In the rows, zero is written as 128.
One turn moves each row of this set onto another row. After a few examples, where does it send each row asked below?
pizu: [111 119 103 122 142 112  86 110 139 122 111 136]
foli: [170 134 106  99 115 142 106 104 135 156 150 106]
kiz: [173 125 140 157 143 150 162 138 148 147 125 121]
fomad: [126 114 124 159 138 155 120 115 131 146  95 134]
gozut: [131 146 145 139 110 147 134 118 153 110 162 162]
buba: [123 148 113  90 151 111  99 151 157 101 151 130]
Dak: [169 162 101 100 140 143 126  86 148 130 129 124]
Lidil: [124 135 114  80 147 118  97 157 154 113 152 132]
tuv: [165 147 131 103 152 139 142 168 158 131 168 108]
zibot: [165 139 137 134 145 158 170 140 141 158 118 114]
Zor: [131 145 117  86 146 111  95 154 154 102 150 114]
lupo: [174 129 141 133 138 156 167 142 139 152 121 110]
misu: [ 99 129 119 114 138 125  79 125 133 121 106 131]
miga: [164 130 143 139 130 145 173 147 140 159 125 117]
Lafe: [176 157 117  92 139 126 117  91 125 130 122 120]
vis: [168 136 143 149 135 147 171 142 142 150 118 124]
geson: [ 99 125 109 115 146 125  79 131 134 123 119 128]
bur: [102 123 121 126 134 102  89 113 142 125 112 141]
Zigad: [176 147 147 109 147 118 147 163 160 124 155 111]
miz: [158 144 135  87 147 133 156 164 157 125 154 107]
zale: [130 118 122 164 135 126 137 110 124 151 100 136]
movo: [136 108 122 152 129 134 131 108 128 158  94 128]
Napu: [130 110 127 158 125 140 125 113 132 150  92 138]
Runu: [157 133 122  97 112 149 103 114 111 152 143  99]
Ruz: [126 124 131 148 135 136 136 106 131 155  84 134]
rufun: [118 160 142 131  93 136 132 119 148 129 157 151]
zeva: [126 136 121  98 145 105  92 152 159 109 162 125]
Vano: [108 127 117 129 137 110  88 113 135 114 106 142]
lesi: [128 127 140 126  94 162 114 130 127 140 166 125]
kad: [139 132 131 119  86 137 110 125 136 157 168 123]
zatuv: [120 105 121 162 139 142 119 113 136 144 102 135]
murov: [107 116 111 119 133 118  78 120 139 121 111 133]
lem: [166 144 140 101 141 136 141 174 154 124 165 113]
pinus: [164 120 145 157 142 139 168 133 150 151 118 126]
Vafa: [172 150 148 104 150 120 158 162 157 132 144 115]
vova: [131 149 133  83 143 102  96 155 151 109 143 117]
sem: [107 118 105 128 139 114  85 124 133 129 119 149]
met: [161 164 131 119 137 124 136  93 151 103 134 158]
pud: [138 118 126 152 135 140 134 104 126 145  85 128]
papu: [169 157 137 103 148 130 152 166 156 121 153 110]
nefir: [136 178 124 120 127 139 143  95 156 114 133 152]
paro: [132 152 126  78 152 111 104 163 147 116 145 117]
Retu: [156 154 137 101 143 132 154 172 157 124 160 117]
binaf: [162 133 141 139 140 138 181 134 138 148 121 110]
Dogir: [125 143 125  97 141 108  92 156 153 100 155 133]

murov moves to Zor
binaf moves to zale
Now these:
geson moves to paro
kiz moves to fomad
pizu moves to buba
Dak moves to nefir
pud moves to Vano
zeva moves to tuv
met moves to gozut

One turn moves each row of this set onto another row. After a few examples, where does it send each row asked below?
Sev: [100 131 187  91 102 119 136  98 118 116 142 147 129  98 122  88 140 149
 124 134  92]
Gezek: [119  84 127 104 163 128 108 108 126 134 137 143 120 132  68 100  89 131
  94 117  99]
lup: [102 114 185  91 103 116 139 106 128 106 144 141 126  86 112  86 131 146
 120 125  81]
Kuvim: [124 119 175 109 144 148 164  99 120 151 129 137 105  91 155  62 132 133
 127 133  70]
bug: [121 119 172 113 145 154 175  99 133 134 132 139 113 112 152  64 124 150
 123 121  68]
Toson: [ 86 104 163 110 137 102 150 124 156 163 165 154 131 140 166  38 114 126
  88 115 101]
penu: [ 95 105 127 124 149  96  65 116 132 137 148 131  84 136 135 107 121 113
 104 119  98]
gak: [ 90 110 135 136 216  89 136 144 133 160 132 167 121  96  94  80 130 141
 134 151 106]
rer: [104 111 153 151 192 112 150 124 139 168 105 163 108 104 101  82  72 123
  96 128  98]
nalu: [104  92 152 154 176 112 144 122 139 173 116 176 129 112 100  89  68 136
 106 126 100]
reta: [120 105 165  91 149 156 161 103 121 143 133 135 114 104 165  56 126 150
 119 125  77]
Mulir: [ 90 111 153 135 198  75 142 136 128 154 132 171 134  83  89  65 135 132
 133 148 113]
fupen: [ 79 108 151 108 133 103 143 130 161 175 156 151 113 147 161  39 109 128
  97 120 103]
Kesu: [ 90 104 132  99 147 100  65 110 129 141 146 129  92 142 143  91 141 112
 114 120 108]
lubo: [ 89  96 151 151 156  94 117 115 153 188 130 154 130 119 160  50 138 117
 140 123  80]
porap: [ 83 112 155 126 206  81 132 142 140 154 130 162 139 102  80  68 119 149
 133 151 112]
Bado: [ 70 108 105 109 170 100 100 115 159 122 175 131 120 137 141  55 132 151
 100 128 113]
vigi: [ 81 144 162 146 153  85 129 106 136 101 121 149 128  72 125  87 118 172
 132 132 102]
falud: [ 88  74 144  76 162 139 146 128 115 140 143 151  87 116  94  88 127 106
 124 137 102]
Zezap: [128 174 160 123 177 104 105 114 116 122 145 136 102 106 124  78 123 166
 101 140 115]
Febis: [111 121 187  94 102 114 131 104 115 126 136 150 140  96 124  95 139 140
 131 117  87]
vid: [ 82 150 162 143 153  98 128  89 136 103 120 156 130  83 131  82 136 174
 133 137  96]
gozam: [ 95  91 157 148 153  92 120 101 168 187 127 146 143 128 147  55 128 135
 140 109  85]
luk: [125 164 142 123 186  97 103 115 113 131 148 146 102  95 143  70 125 166
  96 152 102]
ziv: [119  98 141 102 174 129 116 112 129 140 139 137 123 129  60 110  93 120
 105 121 101]
Gekal: [100  83 160 149 150 104 116 119 152 192 121 137 133 114 142  50 125 119
 135 104  82]
Sig: [ 85 144 155 153 156  96 111  85 132  98 120 162 124  78 131  88 130 155
 132 127  96]
Mipi: [132  93 134  97 174 137 123 122 132 138 142 123 128 130  77 105  94 122
  98 125  93]
Taba: [ 91 111 134 113 131  91  72  95 134 140 153 136  86 148 133  95 117 114
 107 122 112]
Piz: [ 81 125 115 115 174  87 104 111 150 118 162 128 124 146 148  52 120 148
  87 112 121]
Res: [ 98 104 154 149 185 114 154 116 140 168 111 169 118 112  89  95  75 122
 114 123  93]
Podul: [ 81  72 142  78 160 126 148 119 116 112 144 152  96 114 104 108 133 111
 125 135 104]
Fes: [ 82 120 113 113 173  97  96 118 169 134 163 127 120 150 142  49 123 150
  97 121 115]
Tomuk: [ 69 103 156 104 134  92 147 135 149 180 155 158 116 130 158  38 119 138
  96 121 110]
zul: [128 162 147 117 189 105 101 109 115 125 134 129 101  94 137  93 138 163
 111 144 102]
petul: [ 71  77 144  82 153 130 154 121 122 119 144 155  92 128  94  94 110 111
 122 144  92]

bug moves to petul
Febis moves to Mipi
Now these:
zul moves to gak
vid moves to Res
lup moves to Gezek
penu moves to luk

One turn moves each row of this set onto another row. After a few examples, where does it send each row asked below?
fute: [176  92 112 107 135 133 138 125 143  88 160 158 152 166  90  94 175  81
 129  90 139 156 164 133 171 114]
dalig: [ 61 100  98 110 139 132 125  81 123 103 103 140 136 140  81  89 145 138
 157 131 142 135 176 152 138  94]
gop: [176 101  87  67 110 155 121 149 159 151 152 152 146 177  86 129 160 108
 124 131 127 152 144 136 152 102]
buti: [ 63 101 102 117 143 121 125  75 130 112 103 138 129 137  80  83 153 132
 150 128 145 139 178 157 142  95]
Gok: [ 66 129  59 119 116 164 126 112 161 136 115 125 139 144  73 136 171 130
 158 150 156 126 136 133 140 112]
Dabe: [ 80 112 110 117 108 125 105  99 129 127 128 143 114 135  64  62 159 140
 151 117 146 141 183 137 150 108]
tiku: [169  92  89  69 122 151  98 158 166 149 153 144 145 174  96 126 169 113
 130 136 134 156 140 147 170 114]
zedo: [ 62  99 107 114 133 138 123  75 120 107 107 135 128 133  78  88 155 130
 161 133 134 140 177 155 139 106]
tafe: [158  86  77  87 153 134 112 151 167  94 132 125 171 189 109 155 178  95
 137 144 146 144 134 162 156 124]
Vodov: [163  94  87  88 140 134 122 142 145  79 143 125 178 190 104 146 185  88
 136 132 151 128 132 166 147 126]
Gik: [ 77 107 118 118 108 127 107  91 126 123 129 139 111 130  62  66 169 128
 155 121 136 145 180 141 152 116]
sege: [170  65 125 101 140 121  99 137 130  95 137 146 157 174 101  86 168 108
 128 114 130 166 176 159 163 126]
taki: [ 77 114  71 113  87 127  95 142 148 122 118 103 133 162  54 110 181 128
 155 148 169 120 157 146 138 139]
bipar: [ 76 116  74 108  92 110  89 141 150 118 118 106 128 168  55 104 173 134
 150 147 168 115 162 147 132 130]
vilo: [173 105  99  98 127 125  92 160 176 118 150 129 156 188  89 135 197  99
 118 150 137 154 132 147 152 128]
kib: [ 83 128  57 133 112 133 111 122 163 102 114 113 127 158  72 124 171 116
 165 119 179 107 150 127 148 133]
finat: [ 79 124  60 133 105 147 114 122 162 110 111 109 135 155  69 126 179 113
 163 130 176 113 143 130 148 138]
vozo: [ 79 132 101 144 122 100 114 104 142 103 152 132 116 138  64  85 196 124
 157 116 148 149 174 134 143 123]
par: [ 69 123  66 104 108 130 107 125 157 158 116 119 134 154  64 117 169 150
 142 161 156 134 151 150 126 104]
todeg: [170  90  94  82 136 177 122 121 146 116 120 149 170 178 113 138 152 104
 129 129 137 127 128 147 154 106]
matud: [ 79 117  66 114  96 113  93 139 157 132 109 105 130 167  58 105 176 136
 144 145 177 118 159 150 133 128]
peri: [ 73 134  55 123 124 150 124 109 171 144 111 125 135 147  75 130 168 134
 149 142 166 123 140 134 139 103]
Vami: [180  98 124 111 132 139 123 123 144  89 164 152 155 166  98 100 189  84
 127  97 141 143 145 139 172 124]
Noze: [ 78 126 105 144 130  93 117  94 144 110 142 131 113 137  65  80 193 120
 150 114 150 150 177 142 143 118]
zepu: [169  88  81  72 130 165 131 133 159 111 114 146 165 186  98 140 141  92
 126 128 141 128 138 141 154  99]
Bure: [150  79 120  81 151 124 137 121 126  98 144 157 176 175  88 109 170 110
 114 147 111 174 166 163 131  88]
tipes: [175 110  94  87 112 119 108 160 164 119 158 132 155 193  75 136 193  96
 115 147 129 154 144 143 134 118]
bogu: [180 108 107  96 113 123  96 155 149 116 162 130 161 191  87 127 201 105
 119 142 131 148 138 152 134 132]
beg: [171  67 121  87 126 121 117 135 118  92 134 148 162 181  87  86 155 103
 122 114 129 159 181 154 148 114]
lasi: [165  84 121 111 157 135 124 123 155  85 154 157 156 160 100  96 182  85
 129 104 142 161 153 142 186 118]
ros: [165  82  92  76 138 169 105 139 167 120 110 143 163 181 106 137 149 105
 124 143 139 138 132 149 165 106]
Gal: [160  91 116 115 172 143 129 109 148 108 151 165 164 160 114 121 181 110
 126 127 113 183 152 144 157 104]
ruvi: [163 105 113 111 161 144 140 106 136 101 164 159 170 164 114 136 190 103
 131 123 118 166 139 150 144 107]
Kide: [164 105 112 116 159 136 150 108 145 102 159 164 166 164  99 124 183  97
 122 120 113 177 155 133 142  98]
guda: [ 61 116 106 141 146 120 131  74 133  82 121 128 134 136  76 105 183 114
 160 136 138 143 166 150 135 115]
Debu: [ 80 125  53 132 113 130 115 124 169 119 109 110 130 156  72 120 175 120
 155 124 186 111 148 136 149 128]
Vezip: [ 68 136  60 118 126 156 128 104 168 132 116 132 134 144  76 135 166 134
 155 144 157 123 137 126 139 101]
Med: [ 67 125  73  98 104 133 101 123 151 152 119 124 133 155  63 119 166 154
 146 165 144 135 154 142 121 101]
bis: [ 63 123  96 144 150 109 129  83 139  78 121 129 139 145  78 108 184 122
 155 135 145 141 168 145 128 109]
fano: [ 69 120  73 104  96 145 103 128 147 150 116 118 137 153  60 119 172 146
 147 169 147 133 149 144 124 116]
Penuv: [146  72 130  83 157 126 115 126 137 104 147 157 171 167  97  98 175 115
 116 148 115 179 158 171 154  96]
kapat: [174  69 124  80 121 130 102 136 112 101 143 145 160 180 101  87 164 110
 131 113 131 147 170 164 153 125]
Vefe: [170  98 101  64 112 159 111 145 145 150 164 152 153 170  93 121 172 116
 124 134 128 148 133 150 156 105]
kebin: [ 78 110 108 122 118 114 111  91 133 132 124 140 110 134  68  63 163 135
 148 114 147 144 185 145 149 106]
Sal: [ 65 119  96 142 154 101 129  77 141  92 119 128 133 142  80 100 181 121
 154 127 148 145 172 153 131 107]
fivu: [ 77 124 109 146 121 108 116  91 135 101 145 127 115 134  65  86 198 116
 162 120 141 151 175 140 143 129]
todup: [166  94  76  86 135 126 126 150 155  85 130 123 171 198  93 153 175  85
 131 138 143 136 144 156 139 121]
fus: [152  81 132  75 147 138 122 115 122 104 141 155 181 174  99 110 173 117
 114 151 113 157 148 170 135  94]

Med moves to vozo
finat moves to zedo
Now these:
kapat moves to Vodov
gop moves to fute
Noze moves to peri
Gal moves to tiku

